50 stands for zero in the data rows.
Here are some points, one per row:
[21 79 33 56 65 20 70 35 57 36 47 15 39 54 64 60 25 44 57 85 36 47 73 47 45 48 27 65 60 72 81 41 18 19 39 50 22 23 45 40 45 53 46 36 50 50 73 46 16 34 43 62 47 79 87 29 59 36 51]
[68 33 47 77 52 55 51 65 54 64 42 43 35 54 32 71 53 81 73 78 32 18 59 70 59 30 53 22 43 35 22 61 66 33 61 42 43 39 50 61 40 40 64 57 67 36 59 65 47 64 36 91 31 29 36 73 53 67 37]
[34 30 51 56 46 85 32 60 50 74 57 66 53 57 35 37 57 30 70 57 33 18 53 69 69 62 75 35 49 40 64 92 53 73 60 58 38 62 47 53 46 75 48 31 70 73 67 41 82 30 46 57 74 46 68 51 49 49 39]
[22 44 14 56 65 72 81 58 63 22 41 50 31 54 65 57 42 59 40 37 36 67 48 54 59 39 61 48 62 34 42 40 24 23 50 46 32 57 68 27 45 46 70 76 63 56 53 54 32 83 48 18 94 73 45 47 61 59 81]
[54 46 47 37 41 60 29 67 70 63 81 60 68 75 58 50 69 28 63 54 50 40 70 56 51 55 67 28 15 26 37 49 68 48 57 32 25 35 54 59 39 24 68 11 62 52 72 61 66 59 45 69 71 43 33 32 73 56 44]
[55 16 38 56 76 65 59 62 50 65 87 42 40 32 30 52 68 52 34 74 48 25 49 65 52 51 45 65 34 48 35 45 63 59 35 42 79 40 51 58 60 31 68 45 52 65 83 76 50 75 53 39 34 52 47 47 64 73 16]
[68 34 49 58 66 39 60 82 67 65 36 69 46 60 22 72 58 46 53 80 48 33 37 45 30 45 66 40  0 29 55 51 81 39 22 38 24 63 67 40 95 33 63 41 72 65 55 46 41 54 39 66 53 33 60 52 61 60 43]
[73 54 57 36 42 32 62 61 75 71 58 83 46 46 66 73 62 59 57 42 32 28 68 62 64 80 69 38 70 58 70 52 55 36 48 36 67 60 63 54 64 49 53 66 43 40 66 67 46 76 99 54 27 49 47 70 45 59 46]
[76 84 47 27 30 26 60 48  6 20 49 28 29 28 43 12 57 42 36 34 63 28 34 40 40 48 46 54 30 61 44 36 45 50 53 71 58 38 59 51 42 57 40  4 93 39 40 16 30 43 76 73 50 66 43 75 40 38 29]
[53 83 65 60 40 71 28 33 48 30 71 53 60 23 22 52 69 54 46 58 65 61 46 50 47 56 56 52 32 61 49 48 35 62 59 88 34 71 48 68 54 48 55 37 57 31 61 30 73 33 70 70 77 48 63 56 42 87 53]
[43 47 49 63 48 34 46 48 64 37 66 60 37 58 35 16 50 41 67 16 75 79 41 62 48 25 52 20 81 86 55 54 86 43 46 48 49 58 67 29 59 43 60 50 51 61 30 69 48 40 35 37 11  8 50 26 74 50 53]
[19 66 59 60 51 48 52 54 46 62 22 50 58 45 36 37 33 44 65 47 83 75 74 44 67 56 73 51 67 62 22 62 92 49 30 32 63 45 55 47 56 50 42 54 61 71 22 71 40 53 39 24 34 39 26 38 64 79 73]
[32 14 47 59 64 77 75 56 66 56 40 52 24 35 63 42 24 73 66 18 84 80 69 52 49 43 50 52 47 24 51 64 38 36 19 43 57 31 78 41 53 32 52 68 12 53 48 43 54 57 35 62 73 76 40 49 52 39 51]
[32 56 34 45 41 45 16 13 38 50 29 54 19 30 70 45 47 41 55 56 33 25 39 23 23 33 43 93 59 49 65 28 38 27 55 46 46 25 24 44 62 76 60 72 44 31 53 61 35 32 54 66 69 61 44  3 35 39 46]
[57 57 50 44 30 26 64 15 42 45 54 59 72 31 33 41 92 46 27 50 61 45 37 66 56 35 70 62 44 43 34 49 49 85 61 47 43 50 57 64 26 76 41 44 65 24 42 33 36 36 46 61 79 58 93 79 53 53 43]
[67 60 40 35 43 26 51 61 48 50 61 36 59 37 66 53 87 82 79 23 33 26 33 24 66 79 45 42 62 66 70 69 36 45 31 41 80 76 31 80 28 36 81 70 15 93 41 35 41 64 65 33 27 69 50 62 76 43 66]
[73 61 38 49 65 28 82 51 48 44 55 48 47 38 73 67 82 53 56 62 50 33 25 63 84 66 44 66 46 56 79 70 55 33 38 39 59 40 38 77 46 30 33 69 41 69 49 47 97 50 65 18 31 45  7 55 49 40 52]
[12 66 41 69 53 52 71 20 60 11 31 58 41 70 86 63 39 95 41 61 57 47 51 56 34 63 46 58 73 42 60 50 24 35 14 44 43 41 18 33 51 51 51 17 42 55 48 70 42 68 39 57 69 49 81 36 47 38 43]
[45 22 73 23 28 71 37 71 23 32 19 11 62 47 66 68 67 14 30 56 53 60 62 42 31 59 36 44 65 48 61 37 84 63 53 64 59 42 51 26 34 66 51 74 23 43 63 21 34 47 40 41 55 28 44 39  1 39 73]
[72 57 63 73 61 76 35 26 41 67 77 73 62 48 52 56 45 17 65 75 44 46 41 52 79 49 49 28 41 25 18 57 61 74 47 56 27 66 38 42 65 48 56 61 55 78 84 54 47 49 50 71 59 49 42 72 47 33 33]
[56 38 39 55 28 47 69 68 48 71 68 71 29 77 49 46 71 51 45 54 22 51 87 63 63 36 48 47 28 49 70 49 61 45 28 60 55 60 17 88 62 35 44 72 44 49 56 58 38 58 50 58 33 53 33 80 57 71 30]
[37 52 70 22 37 58 55 81 45 57 11 48 86 13 59 34 28 49 24 57 44 61 27 35 21 42 29  8 65 35 69 44 52 67 87 64 66 59 23 43 29 23  5 68 44 40 67 25 45 84 38 28 55 24 51 26 32 36 49]
[79 24 38 63 64 43 60 45 54 53 47 18 59 56 62 65 69 50 49 43 20 74 47 50 52 76 82 31 50 61 62 48 42 54 36 22 72 46 16 80 67 54 53 57 50 46 58 47 81 73 73 49 21 57 40 64 65 51 42]
[49 42 33 39 42 53 85 60 38 11 52 55 28 63 49 60 22 92 69 51 57 55 64 38 60 24 38 67 74 24 49 41 26 46 49 20 31 37 27 31 69 57 49 49 39 50 78 65 75 65 39 37 67 71 84 38 51 54 85]
[73 46 18 49 45 96 67 68 61 90 45 58 55 66 37 62 32 75 55 33 67 81 46 57 57 45 39 54 63 61 38 50 46 27 34 36 78 49 41 19 58 42 67 52 57 43 23 52 37 46 24 20 66 64 34 35 59 33 55]
[34 65 38 67 75 68 50 60 55 99 40 49 52 65 54 47 46 46 57 17 74 69 61 51 57 20 25 41 54 77 45 22 63 36 37 48 60 35 71 43 50 57 48 50 48 63 33 57 72 88 35 52 46 46 44 56 59 52 82]
[37 22 56 62 46 45 11 25 49 61 48 43 28 43 68 76 34 52 28 37 48 54 43 32 21 60 27 62 64 32 60 18 62 26 72 58 50 22 32 55 27 76 33 45 53 54 67 37 22  0 66 27 63 43 52 56 31 44 66]
[52 41 28 56 81 43 70 79 45 51 70 69 62 66 27 61 49 52 69 59 45 26 66 56 30 72 66 54 50 55 40 43 48 51 50 31 44 47 33 59 40 48 53 69 23 55 43 43 54 65 82 51 43 42 13 68 44 62  8]
[71 56 74 35 60 75 38 48 28 39 52 61 88 60 52 40 55 49 39 63 55 56 40 55 82 45 61 65 57 35 72 37 38 66 66 46 23 69 73 75 47 48 67 34 68 59 45 48 52 15 51 77 67 27 68 62 51 63 30]
[39 46 72 35 45 70 22 83 46 43 43 37 32 49 71 81 27 27 32 46 51 52 24 43 38 63 43 68 68 41 58 43 90 65 81 98 48 32 30 64 51 78 26 59 21  5 49 52 22 44 44 37 56 49 54 43 66 19 60]
[73 51 57 25 30 45 43 36 20 32 65 52 59 35 48 26 57 70 45 80 48 52 40 37 14 55 64 58 28 94 26 49 35 44 55 67 36 45 89 87 34 73 21 33 64 34 34 43 53 45 48 48 48 71 72 64 26 26 32]
[43 57 29 51 51 31 43 18 64 42 10 60 28 48 42 32 38 66 35 69 17 51 50 48 44 89 20 70 64 27 55 10 37 48 40 75 31 29 54 35 39 60 59 27 30 29 60 51 44 27 44 56 30 88 49 20 55 32 62]
[75 48 69 46 53 78 31 26 68 50 52 18 65 56 39 34 58 27 63 66 34 38 63 39 42 44 40 50 46 30 44 81 50 57 60 54 30 84 56 47 54 32 39 29 46 52 27 69 69 29 80 47 89 32 73 76 70 55 34]
[36 74 53 56 72 13 19 56 64 46 63 59 41 67 44 28 13 28 39 40 56 64 53 61 55 28 78 42 54 83 38 57 69 68 49 29 86 63 56 24 50 13 56 68 55 55 18 66 70 24 28 56 33 58 56 61 42 43 76]
[67 76 78 38 33 49 41 37 63 33 69 28 41 53 17 29 72 58 35 40 50 50 21 49 49 63 56 77 18 39 46 55 22 41 76 57 46 48 65 56 39 81  5 52 68 55 33 44 37 59 52 79 45 64 68 54 15 60 32]
[42 48 88 53 66 13 43 12 52 51 45 61 78 73 49 43 39 52 59 26 76 56 73 66 54 19 65 62 40 78 40 68  3 82 90 96 65 64 62 14 77 66 66 56 53 64 30 64 62 23 31 34 12 61 24 48 69 71 59]
[16 32 72 41  6 55 76 59  8 84 49 25 66 34 63 74 28 46 24 32 49 56 17 16 41 54 18 37 55 49 55 64 40 93 51 30 46 81 61 33 29 23 28 57 45 13 39 30 47 76 59 49 35 30 24 19 21 32 65]
[49 74 45 78 54 15 18 52 73 15 52 71 69 59 55 47 34 13 63 26 70 77 71 62 65 43 24 45 43 65 21 67 34 55 63 44 90 64 80 53 71 64 66 45 55 49 30 49 60 44 21 35 26 20 55 42 46 55 55]
There is one direction along which these points spread out most. Take the direction at right angles to it along which they spread out most. Then take the direction at right angles to both along which they spread out most. Go by this last direction. For each point below, how far along it does it lie, from 0 to 99? The average is 50, and the first point in the table lies past the average. One standard deviation of the points above along it is 16.
[21 79 33 56 65 20 70 35 57 36 47 15 39 54 64 60 25 44 57 85 36 47 73 47 45 48 27 65 60 72 81 41 18 19 39 50 22 23 45 40 45 53 46 36 50 50 73 46 16 34 43 62 47 79 87 29 59 36 51] -> 60
[39 46 72 35 45 70 22 83 46 43 43 37 32 49 71 81 27 27 32 46 51 52 24 43 38 63 43 68 68 41 58 43 90 65 81 98 48 32 30 64 51 78 26 59 21  5 49 52 22 44 44 37 56 49 54 43 66 19 60] -> 49
[68 34 49 58 66 39 60 82 67 65 36 69 46 60 22 72 58 46 53 80 48 33 37 45 30 45 66 40  0 29 55 51 81 39 22 38 24 63 67 40 95 33 63 41 72 65 55 46 41 54 39 66 53 33 60 52 61 60 43] -> 61
[56 38 39 55 28 47 69 68 48 71 68 71 29 77 49 46 71 51 45 54 22 51 87 63 63 36 48 47 28 49 70 49 61 45 28 60 55 60 17 88 62 35 44 72 44 49 56 58 38 58 50 58 33 53 33 80 57 71 30] -> 69
[37 52 70 22 37 58 55 81 45 57 11 48 86 13 59 34 28 49 24 57 44 61 27 35 21 42 29  8 65 35 69 44 52 67 87 64 66 59 23 43 29 23  5 68 44 40 67 25 45 84 38 28 55 24 51 26 32 36 49] -> 48
[42 48 88 53 66 13 43 12 52 51 45 61 78 73 49 43 39 52 59 26 76 56 73 66 54 19 65 62 40 78 40 68  3 82 90 96 65 64 62 14 77 66 66 56 53 64 30 64 62 23 31 34 12 61 24 48 69 71 59] -> 7
[54 46 47 37 41 60 29 67 70 63 81 60 68 75 58 50 69 28 63 54 50 40 70 56 51 55 67 28 15 26 37 49 68 48 57 32 25 35 54 59 39 24 68 11 62 52 72 61 66 59 45 69 71 43 33 32 73 56 44] -> 57
[45 22 73 23 28 71 37 71 23 32 19 11 62 47 66 68 67 14 30 56 53 60 62 42 31 59 36 44 65 48 61 37 84 63 53 64 59 42 51 26 34 66 51 74 23 43 63 21 34 47 40 41 55 28 44 39  1 39 73] -> 47
[43 47 49 63 48 34 46 48 64 37 66 60 37 58 35 16 50 41 67 16 75 79 41 62 48 25 52 20 81 86 55 54 86 43 46 48 49 58 67 29 59 43 60 50 51 61 30 69 48 40 35 37 11  8 50 26 74 50 53] -> 21
[73 46 18 49 45 96 67 68 61 90 45 58 55 66 37 62 32 75 55 33 67 81 46 57 57 45 39 54 63 61 38 50 46 27 34 36 78 49 41 19 58 42 67 52 57 43 23 52 37 46 24 20 66 64 34 35 59 33 55] -> 49
[34 65 38 67 75 68 50 60 55 99 40 49 52 65 54 47 46 46 57 17 74 69 61 51 57 20 25 41 54 77 45 22 63 36 37 48 60 35 71 43 50 57 48 50 48 63 33 57 72 88 35 52 46 46 44 56 59 52 82] -> 38
[43 57 29 51 51 31 43 18 64 42 10 60 28 48 42 32 38 66 35 69 17 51 50 48 44 89 20 70 64 27 55 10 37 48 40 75 31 29 54 35 39 60 59 27 30 29 60 51 44 27 44 56 30 88 49 20 55 32 62] -> 59
